One turn sends every row of this set to another row. A few are shown first. Where does it send the rows asked after them?
sazot: [-17 -15 -21  14  14  -5 -21   6  -8 -18  26 -26 -21  19   0 -15  12   4
 -12  16  -9  13   6  21   6  -9 -31   4  15  -9   8  -7  -5 -13  -9 -28
  -7   8  15  -5  12   6  -5  15  29   2  12 -11  23 -31  12  17]
zuzi: [-21 -15 -24  -1   2  12   8  31  -4 -19 -16  -6   3  -7   2  -1 -25   7
  17 -22  10   4  -9  19 -14  -4 -15  -6   2 -34  -9  32  11  23  -1 -10
   6  -9  12  13  17  -2  11  16   7 -30 -20 -31 -25  33   7   6]
lages: [ -3   2  -5 -12   7   4 -26  12 -17   2   8   5 -20  21  -1   1 -15  11
   2 -24  23 -21  26 -10  -5  -7  11  10  12 -25  32 -17 -15  -8  -4   9
  15  10  -4 -20 -19 -25  -5   3  19 -10 -16  33  -3 -17 -11 -10]
ninoz: [ -4   7  -7   7  28  19  19  12 -17  -1  10  28  11   9 -36 -13  16 -12
   7   1 -11   2  23  -4   7  13   2  13   4  12  24   7  10 -17  -3  11
  -5 -17  -7  10  25   9 -10 -17 -28  12  -9 -22  22  25  19  -9]
nabu: [-17  22  24  -9 -16   7   4   3  -5 -11   6  36   5  -5   4 -18  30   9
   0  23  13   3 -24  -2 -10 -20  -3  28 -10  -3 -15  16   3   7  -4  -4
 -13 -21  28   4  20  -3  -1   1   9   6 -22 -19 -34  19 -36 -13]
Zipiv: [ 13   3 -14 -46 -12  -4 -17   6 -26   5 -14   0  -7   9  -8 -16  10  15
   9  24  -8   8  -6 -15 -21   3   1 -26 -26 -10  -8 -12  -5  -7  -1  15
  47  -2 -16   1  19  12 -32   0 -10  -8 -30  -6  -1  -4 -21   9]
Riv: [-17   2 -14 -15   4 -29   8  21   0 -24 -23 -16  12  -2 -26 -15 -15 -26
   8 -18  -4   8 -15   8 -20  -2 -22   7  14 -15  12   2  -2   8  31  -8
  21   3  14   8 -14   3  10 -11  16 -14   6  -8  -3   3  31   6]
sonup: [-11   7 -14 -14  -2 -17 -32  -8 -19  -1  -1  21  12 -25 -27  -3  25 -14
  22  10   3  -2   8  27  11   5  -1 -35   8  19  25  -6  14  11  15  18
  -3 -15  -4  -6  22  18  -4  12  11  11  -3  -5  14 -14  -7  -5]
Sud: [  4 -27  -6 -14  -2  -6 -35   2   4  -1  31  30  -5  -2  11 -10  -4   1
   9   8   6 -15   0  17  14 -14  13   8   1 -14 -13  23  30 -25 -15   7
  -8   0  10  -9   6  31 -32   4  -2  -6  -5   2   7  -7 -23 -38]
latun: [ 24  -7  27   1 -24  13 -18  17 -11 -10  17   9 -20  30   8 -18  -5  -7
  30 -20  -2  20 -13 -24   3  -7  -5  10  10  11 -10 -30  14   1   4 -22
  -2   8 -10   6  34  16  15  23  -8  22  17  -5  -2   9 -21  12]
nimar: [ 16 -29 -18 -18  -7  11   4  -4  10 -15  -5  -2  22   2 -17 -35  -5   1
  -8  -2  -6  10 -25  17  -9 -27 -21 -13  -4 -10 -14  -2   9   3  26  17
  -5 -21 -16 -13  22  25 -11 -31 -10  19 -25 -27   1 -16 -13 -21]
Vir: [ 14  -3   4  16   9  18 -20  37 -27  -9  -8  -3  -6   1  18  -4  -6  11
 -29 -11  29  16 -15  -1  -5 -35 -19  18 -20  28 -13 -30   4  12  -9 -17
   3 -12   5  14  -8   9  -1  12  -5  -3   7   1  -4  11  -1  21]
sepog: [ 13   9  40   2   3  41  -6  11 -25 -15 -14   6  21  20   4 -26   4   3
  -5  -7   1  -5  -4 -37 -21   1  24 -18 -14 -19   1 -11  -3  15  -1  24
   3  -7  -3  15 -18  -3 -20  -6  15  -1  10 -25 -10   2 -21   9]
nipom: [  3  12  -2   3 -14   4   5  17 -18 -23   7  -4  -2  14  33   5  17  14
 -19   3 -20  37  23 -21   0  13  15  -3  -6   8  23 -13  23  -5   0   3
  -5 -16   3 -19  49   4   8   5   1  35 -16  -9 -18 -20  -6 -19]
Besoz: [ -9   1  -5  -4   5  -6 -27   5 -14   0   5  -2 -12  20  -7  -8 -12   2
  18 -27  15 -18  30 -10 -10 -17  -4   7  16 -29  27 -11 -18  -6 -11  14
  21  11   1 -16 -13 -19  -3  11  27  -8 -13  29  -9 -24  -8 -22]
defe: [ 11  36   2  -6   3   8  -6  33  -2 -12  14 -15  41  -3 -22   8  -7   8
 -12 -21  15   8  19  -5   7  31  10   4 -16 -30  15   8  17 -14   5 -12
  -3  20   8   6  32 -16  21 -11 -14   1 -10  -3   6  14   6  -3]
seg: [ -9   7  -4 -27 -10  22  13   5  -1  10 -11  -5  23  18 -13  19 -25 -13
  11  -9  -2  12  -7   0  20  -7  21 -12   8  -9 -13  -6  29 -39  14   1
   6  14   9  -2   3 -23  34  -1 -20   1 -24  12 -28   5  -5   1]
Fafo: [  8 -15   9   9   5   9  -7  -1   1   4   4  -9  19   0 -15 -20  -1   3
 -10  18  10  25 -25 -10   2  -7 -19   5   5 -19   5  15  15  17  29   0
  31 -42   4 -31  41  15 -28  -2 -14   7  -3 -23  11  35 -15  -6]
Toku: [ 19  35   6 -17   7  36  -8  -2  -3   5   4 -17  10  -4  16   5 -10   7
   0  13  13   5 -15 -33 -17   1   5 -16  21  -1  -6  28  11 -11   4  -8
  -6  -4   3 -16  45 -30 -15  21 -18   1  -6 -31 -20  -4  16  10]
kavo: [ -1  -6  15  -9  -5   1  -7   8  10  19  25   7 -24  19  15  19 -10  18
   0 -18  -4 -29  21  -5   5  -3  19  -4  -5 -43  14  23 -17  18  -2  -2
   0   8   6  20   4 -31 -15  -3  -1   8 -12  19 -26  -9  -6   2]
vuke: [ 19 -15  -6  -5  10  10 -26   9   2  19  -9 -16  -6   0  18 -13   1  -9
 -15   7 -16   1  14  37  -4  -7  13  -4  -8  31 -16 -12  -3  15  20   0
 -16   7   1  17   0  13 -19  -3  -7  -9   7  -8 -14  21  14  46]
teb: [-17  -1  15 -25 -11  -8  -2  15   0  19  23  12  17  22  22 -26  -8  14
 -16  -9  41   9   6   8 -25   4   2  -8  -5   3 -21  26  18  13  10  12
  21 -22  25  11  16  13 -24 -12 -17   0  13   9  19 -11 -31 -10]
mes: [-14  -2 -18  -9   8 -33   2  12   8 -25 -34   3   9  -5 -29  -9 -15 -32
   0 -17   4   6 -16   2 -12   3 -22   8   0 -12   3  -3   3  14  31  -3
  15   1  18  11  -7   1   1   0  10 -17  15  -5 -12  19  23   0]
tuvik: [-25 -14 -20  -7  -7  12  -6  31   2 -25 -20   2   4 -11  -2  -1 -29  -9
   5 -19  15  -9 -15  28 -13  -7 -12  -2 -11 -25  -3  28  13  15   3  -2
   3 -12  -1  14  18   3   8  11   8 -32 -14 -33 -26  39   7  -1]
Tobem: [ 17   3   1  23  -7  19  20  25 -15   7  -1  13   4   5  12 -30  -1  44
 -24 -29   9  16  -3  13   0  15  26  -7  -9  11 -18  20 -15  36   3   3
  -2   5   3 -12  25  10 -28   9 -16  -3 -17   5  -7   2   2  -4]
ref: [  9  10  28   2  -3  20  11  -5  -2  -4 -19  20  -6  14  12 -10   4 -24
 -10  14  29  34   6  14  15 -15 -18 -10  -5  -5   0  11  18 -29  17  -2
  -1 -24   2  10  27 -17  14  -4  -2  -2 -48 -26 -17 -19  11 -15]
Kap: [ 13   2  13 -25  19  26  -9   9 -16 -35  21 -16  21  16 -12 -20 -21 -14
  26 -16  -9   9  13  -7  14  -9 -22  -3  10  28 -13   1   6 -14  -1  21
   2  24  20   9  21   3   8 -15   1  22   8   7   5 -21 -12 -20]
Det: [  1  -8  41  -7   3  17 -42 -22   6  -5 -11  11  17  15  15 -20 -23   9
  11 -14  -1  -1  22 -13 -22  -6  24 -18   7   1   5  -9  11  26  19  20
  14 -12  -4  17   5  17   9  24 -14  -1  -9  -9   2 -17   1  11]
finak: [ 42   6   7  13 -34   4  -9  -7 -20  -6  20 -18  22  18  14 -26   2   2
  -5   1   6 -17   7   4 -20   2   7 -36   9  19   1  -9 -10  -9   8   7
 -35 -13   3 -19  19 -10  -2  -5 -15 -23  12 -13 -23   8   8  13]
Peb: [ 24  18   8   2 -13 -13 -20  -2   4   7  -6  13  -6  -2  -6  17  19   0
  -2  32   4 -33 -17  -8   7  15 -18   9 -10 -20  -7  -6   7 -14  -8  -2
  17 -23   9 -16  13  10 -48   0   3   1  -5   8 -14 -22  -5 -24]
Leno: [ -3  -2 -25   2   5  -3 -20   7 -10 -21  30 -40 -13  26  -1 -13   6   1
 -17  28  -8  13   5  21  13  -5 -25  19  10 -17  -4  -7   2 -18 -13 -24
  -9   9  14  -3  15  14  -7  22  22   6  15 -14  15 -27  17  10]
dulub: [ -5 -12 -15   7   2   2   8   7   4  -9   7 -35 -16  22  19  11  -1  23
   0  31 -15  -1 -10  21   2   2 -15   4   9   9 -27  20  -1 -15 -38 -19
 -20 -28   8 -20  -5  -7   5  16  -6  17   5  -5  -4   0   8   0]
sesov: [-17 -14  -7  13   1  -1  11  10   1  -5   3 -37 -33  14  19   9  10  28
  -5  19 -22  -1 -11  12  -7  -6 -17  12  12   8 -20  22 -14  -5 -35 -10
 -22 -25   9 -18   0  -4   7  13  -1   6  -3 -13 -14  -2   5   3]
Vose: [ -8   2  10  -6  -4  -1  -2  13  16  12  23  11 -18  18  24  17   1  17
  11 -20 -10 -29  11  -9  -9  -5  11  -8   6 -50  14  36 -21  12  -2  -6
  -3   7  -4  15   4 -29 -19   8   7   6  -4   5 -27  -3  -6  -5]
vol: [-11 -21   4 -15 -10  26   6  -1 -19   0  29   9  33  16  28 -17  13 -33
 -13  13 -29   3  19   5  -6  13   0  -6  11   3  20 -17   4 -21  -8  -6
 -12 -16  29 -22  23 -18   6   6 -16  29 -19  -4   4  -8 -16   8]
Runo: [ 11 -15   6 -19 -23  28 -18   0 -18  26  16   8   2  -2  13 -41   1 -19
  -7   0  -6  12 -21  -4  13 -11  -9  -2   0   7  13 -12 -11   2  14  -2
  52   8  -7  -4  -9  15  15 -11   8   0 -14  14   0 -12  17  23]

Sud turns into Vir
kavo turns into Leno
Toku turns into sonup
Now these:
sepog turns into vol
latun turns into ref
Besoz turns into sesov

One turn sends every row of this set to another row. A few are shown first. Where does it send the rows asked after them?
nufu: [ 14 -58  50   0  -5   7 -13 -11 -11 -10  16 -12]
pepa: [ -4 -26  18  46   6  -1 -18 -44   8 -24   6   3]
bira: [-25 -11  27  26   9  -5 -31   3  10 -29   4  -9]
munal: [ -5  -7  20 -28  10 -25  22 -11   2 -16   2 -14]
ziru: [  8 -51  20  27   1  -7 -21  12   0 -27   5  -5]
Ligi: [  3 -37  27  24   0  -9 -18  20   3 -33  13 -18]
gim: [  2 -45  11  27   5  -5 -20  14   2 -33   2  -9]
Fefa: [-12  -3  34  40   1  -6 -14 -31  13 -32  22 -19]
Mesoz: [ -1 -24 -10 -37   5  -5   2 -23   6 -19  20 -12]
Nov: [  1 -21   2 -39   1  -8   4 -20   6 -18  31 -18]
bizog: [ -6 -13   4 -25  14 -20  20 -15   2 -19 -10  -5]
Zugi: [ -1 -16  48  40  -4  -9 -14 -35   8 -22  28 -11]
tep: [  9 -30  22 -25   6 -25  19 -20  -6  -2  -2   4]
vapun: [  6 -35 -10 -36   4  -5   0 -28   2 -13  19  -2]
suda: [ 23 -44   8 -20  -7  -8 -18 -20 -15  -5  32 -11]
Lus: [ 15 -26  14 -24  -8 -11 -16 -10  -8 -13  40 -28]
lun: [  3 -30  38  44  -1  -6 -17 -42   4 -17  16   2]
niri: [  0 -13  55  15   3   1  10 -50  -1 -24  12   1]
duf: [-13   1  34  17  11   7   8 -47   6 -39   1  -5]
dopi: [  9 -47  29  25  -1  -9 -19  16  -1 -26  13 -11]
modin: [  4 -26 -23 -19   5   0 -20 -16  -3 -25  16 -20]
gabo: [ -3 -23  29  -3  -2 -16   3 -64   1  -3  23 -26]
tizol: [-12  -9  23  -5   0 -14   4 -59   7 -13  23 -35]
Gafa: [  0 -29  52  -4  -3   6  -9   4  -1 -27  25 -36]
topom: [-16 -17  19  -2   8  15 -11   3   7 -44   6 -38]
niki: [ -9   0  50  14   5   2  10 -44   4 -33  12  -8]
pitik: [  5 -18  31 -27   5 -27  22 -14  -3  -6   7  -8]
lema: [ -3 -30  17   0   1 -13   0 -70   1  -3  13 -17]
fipok: [-12 -39  -3   5  14  22 -15 -11   2 -37 -14 -13]
vulu: [  7 -64  16   6   5  16 -16 -20 -10 -17  -8   1]
pida: [  8 -30  10 -40  -2 -11   3 -22   2 -10  33 -12]
gadak: [ -8 -40  30  30   6  -5 -34 -11  -1 -11  -2  13]
rusu: [-20 -26  17  31  13  -2 -34  -6   6 -23  -7   6]
dag: [-11 -22   4   1   7  -9   1 -68   4 -10   5 -19]
vanu: [ 12 -38   3 -37   0  -9   2 -28  -1  -7  25  -4]
fipeb: [-13  -9  16  43   6  -1 -16 -36  14 -34   8  -9]
ravor: [ 16 -45 -15 -16   1  -2 -21 -24 -12 -12  16  -6]
repul: [-16 -10   7  -3   5 -11   1 -62   8 -17  12 -31]
gesaz: [  3 -27   6 -23  12 -20  18 -22  -3  -9 -12   5]
suk: [ -6 -33  49  27   0 -10 -31  -4  -2  -8  13   3]
lani: [ -1 -36  16  25   4  -6 -20  19   5 -37   6 -16]
Lidon: [-16 -16  48  24   2 -10 -30   4   6 -19  17 -10]
sen: [ -8 -12  28  19  12   8   7 -53   2 -32  -7   8]
Linul: [  3 -14  -5 -24   0  -5 -17  -8  -1 -27  31 -33]
Vorim: [  0 -20  42  19   7   4   8 -55  -3 -24   1  11]

Fefa turns into pepa
lema turns into tizol
bira turns into gadak
Now these:
tep turns into munal
niki turns into sen
ravor turns into Lus
vapun turns into pida
nufu turns into topom
Ligi turns into gim

